(in the rows, 128 means zero)
One turn sends every row of this set to another row. A few are shown first. Where does it send the rows asked after them?
bifoz: [116 150  85 154 142 147 129 108 140 104 144 119 129 126 118 157 117 105
 106 140 151 134 131 147]
Muloz: [164 165 161 137 132 148 139 122 109 119 148 117 133 145 107 147 127 118
 166 139 163 103 134 138]
Padi: [120 146  86 156 143 148 133 109 144 102 145 118 131 131 117 156 120 109
 108 140 151 136 132 150]
fibo: [132 139 125 153 119 161 162 114 112  81 148 121 125 108 126 103 144  85
 125 123 122 132 141 146]
pimo: [130 160 138 159 121 134 138 114 126 121 140 129 126 120 100 167 127 133
 144 138 191 120 129 140]
Fov: [121 145  88 152 146 146 133 111 144 101 141 116 131 133 113 158 121 107
 109 141 150 136 136 145]
tig: [149 170 158 140 125 148 134 113 100 120 141 123 124 140 106 155 119 113
 170 142 163  99 134 136]
Belek: [120 147 121 166 110 160 153 110 105  84 153 129 120 105 133 105 140  79
 122 123 125 126 131 147]
gupes: [130 144 119 167 112 160 158 116 116  83 154 123 128 111 134 102 144  84
 119 123 124 126 132 148]
vaf: [135 155 142 152 125 135 139 114 124 121 143 128 126 125  99 167 131 130
 143 140 190 127 134 143]
Vobu: [115 147  86 150 145 148 132 105 138 103 141 118 128 131 113 156 120 105
 110 143 151 140 138 146]
Dineb: [149 179 151 156 119 151 127 116 104 122 146 124 125 130 116 152 117 121
 164 139 164  86 123 137]
Nilu: [139 156 139 154 130 133 138 118 129 120 146 128 129 124 102 162 134 136
 140 139 192 128 132 146]
gutav: [167 176 155 150 128 149 132 123 115 115 155 119 135 133 117 146 124 129
 160 134 162  92 128 140]
puz: [138 160 139 161 126 136 137 118 128 118 145 126 130 117 103 165 131 138
 139 141 189 121 130 144]
lev: [150 160 126 169 121 169 145 113  96  81 146 108 117 121 126 117 121  88
 144 129 103 101 129 155]
neba: [145 152 127 169 114 169 147 110  94  86 140 110 112 139 124 119 127  78
 150 129 104 103 128 151]
fedi: [157 159 129 164 130 167 144 119  91  84 157 107 118 129 127 113 123  90
 141 125 106 111 132 163]
Dubud: [152 148 130 159 123 168 145 111  92  89 155 109 115 140 126 112 127  77
 145 124 109 114 132 160]
Denik: [120 143 123 155 119 160 157 108 103  84 147 124 121 106 125 107 139  78
 128 125 123 132 140 147]

gupes turns into Belek
neba turns into Dubud
And these:
gutav turns into Dineb

